(in the rows, 128 means zero)
R: rows in 3 groups, each row roughly a mix of its group's directions (one row in no group):
R (80 x 10):
[[113 148 134  98 106 136 106 162 148  97]
 [113 150 136 109  95 136 103 161 146 100]
 [141 121  70 136 116 109 144 103 128 139]
 [137  89 132 159 159 106 128 101 111 115]
 [126 105 151 153 150 130 146  99  91 150]
 [121 148 183 125 140 133 112 149 157 129]
 [113 124 129 136 158 114 153  73 129 121]
 [109 143 103 162 122 129  88 159 116 121]
 [128 173 113 153 113 105 106 158 121 115]
 [146 109 134  83 152 123 153 147 133 156]
 [108 142 119 117 144 133 117 108 147  72]
 [114 161  96 127 110  88 118 135 103 122]
 [128 111 125  93 157 149 111 145 166 111]
 [135 136 127 156  86 115 148 116  95 153]
 [109 116  81 135 140 130  96 112 111 103]
 [108 140 123 120 151 134 123 116  66 128]
 [120 149 117 101  93 148 164 136 116 153]
 [130 105 148 130 162 128 158  85 110 133]
 [147 107 118 147 158 119 154  93 114 157]
 [151 134  80 135 122 106 102 123 160 123]
 [108 136 154  99 112 163 139 156 100 122]
 [124  87 135 108 118 121 157  90 123 151]
 [113 156 110 131 132 125 122 125  67 129]
 [135 114  78 121 105 135 150 116  94 132]
 [161 115  88 137 111 128 148 102 107 149]
 [132 107 140 158 149 127 148  89  99 148]
 [139 110 109 119  88 141 157 108 110 158]
 [119 154 114 142  96  84 126 131  96 135]
 [121 134 144 124 156 106 100 153 166 102]
 [137 132 139  74 121 130 145 128 163 108]
 [132 120 175 146 113 115 109 164 110 141]
 [135 133 133 139  82  87 119 156 140 138]
 [127 136 107 183 110 124 106 134 110 146]
 [117 150 115 125 177 160 118 121 111 105]
 [106 102  85 137 136 116 138 104  99 112]
 [136 127 147 147  86 129 125 152 110 169]
 [112 157 111 123 173 122 109 129 139  94]
 [139 145 130 140  96 139 110 171  95 140]
 [148  87 144 157 156 114 128 109 105 115]
 [104 136 151 121 132 144 107 153 140  78]
 [148 121 123 121 103 143 172 120  95 155]
 [128 144 106  90 125 127 113 161 162 105]
 [123  98 164 132 127 127 144 107  88 153]
 [110 127 140 145 152 108 150  77 108 127]
 [ 95 127 125 138 171 135 107 128 105  95]
 [116 133 146  80 126 136 118 171 136 112]
 [142 121  79 136 113 124 151  98 112 150]
 [156 127 112 163 101 118 141 109 131 167]
 [149 137 112 166  85 120 126 126 132 160]
 [116 111 158 129 130 145 166 119  85 140]
 [125 110  94 135 122 136 153  98  86 140]
 [152 125 150 103  99 127 162 101 153 136]
 [140 118 145 164 102 126 137 121 103 171]
 [115 131  97  84 150 121 108 140 151 106]
 [ 90 136 163 116 144 132 107 154 140 100]
 [126 111 130 165 157 126 140  89  98 140]
 [ 83 130 176 124 148 137 136 137 118 120]
 [127  97 130  89 146 129 120 134 174 118]
 [186 124 102 134 105 128 132 120 129 150]
 [124 155 115 148 145 159 135 111  81 126]
 [ 86 128 138 142 147 134 154  94 106 148]
 [115 154 114 141 105  82 128 124  93 133]
 [135 152 129 166  87 104 135 134 105 142]
 [113 121 161 106 122 159 129 157  95 109]
 [129 138 175 170 134 103 116 143 131 123]
 [150 133 135 135 105 155 107 180 139 131]
 [133 117 123 131 115 133 178 106  96 156]
 [111 129 163 100 113 140 115 174 116 128]
 [166 125 122 111  92 126 166 144 123 145]
 [111 150 101 105 112 112 118 156 164 109]
 [117 123 168 117 121 146 169 134  96 142]
 [131 149 106  99 109 126 111 162 163 109]
 [109 137 164 114  96 141 109 167 118 123]
 [131 128 185 127 138 162 118 140 107 130]
 [144 136 135 170  88 128 151 117 113 150]
 [142 138 133 163  95 146 145 125  92 152]
 [126 129  84 139 138 103  95 119 157 109]
 [158 125 175 143 148 133  94 136 141 125]
 [124 163 124 163 104  96 126 132  97 132]
 [162 148 151 136 124 112 130 130 172 156]]
which group is each row in? (one row of each group first):
[125 165 111 166 110  92 138 112 127 122]  (98)
[117 122 104 114 184 126 128 115 133  99]  (107)
[113 125 143 122 126 174 132 122  79 137]  (125)

[129 103 156 130 158 130 156  94 102 142]  (107)
[101 137 177 143 152 126 146 111 135 149]  (125)
[ 95 127 147 163 140 139 106 124  89 113]  (107)
[128 147 115  89 112 129 116 158 163 103]  (107)
[131 114 155 100 127 130 133 171 109 163]  (107)
[129 111 140 167 143 127 142  93  95 149]  (107)
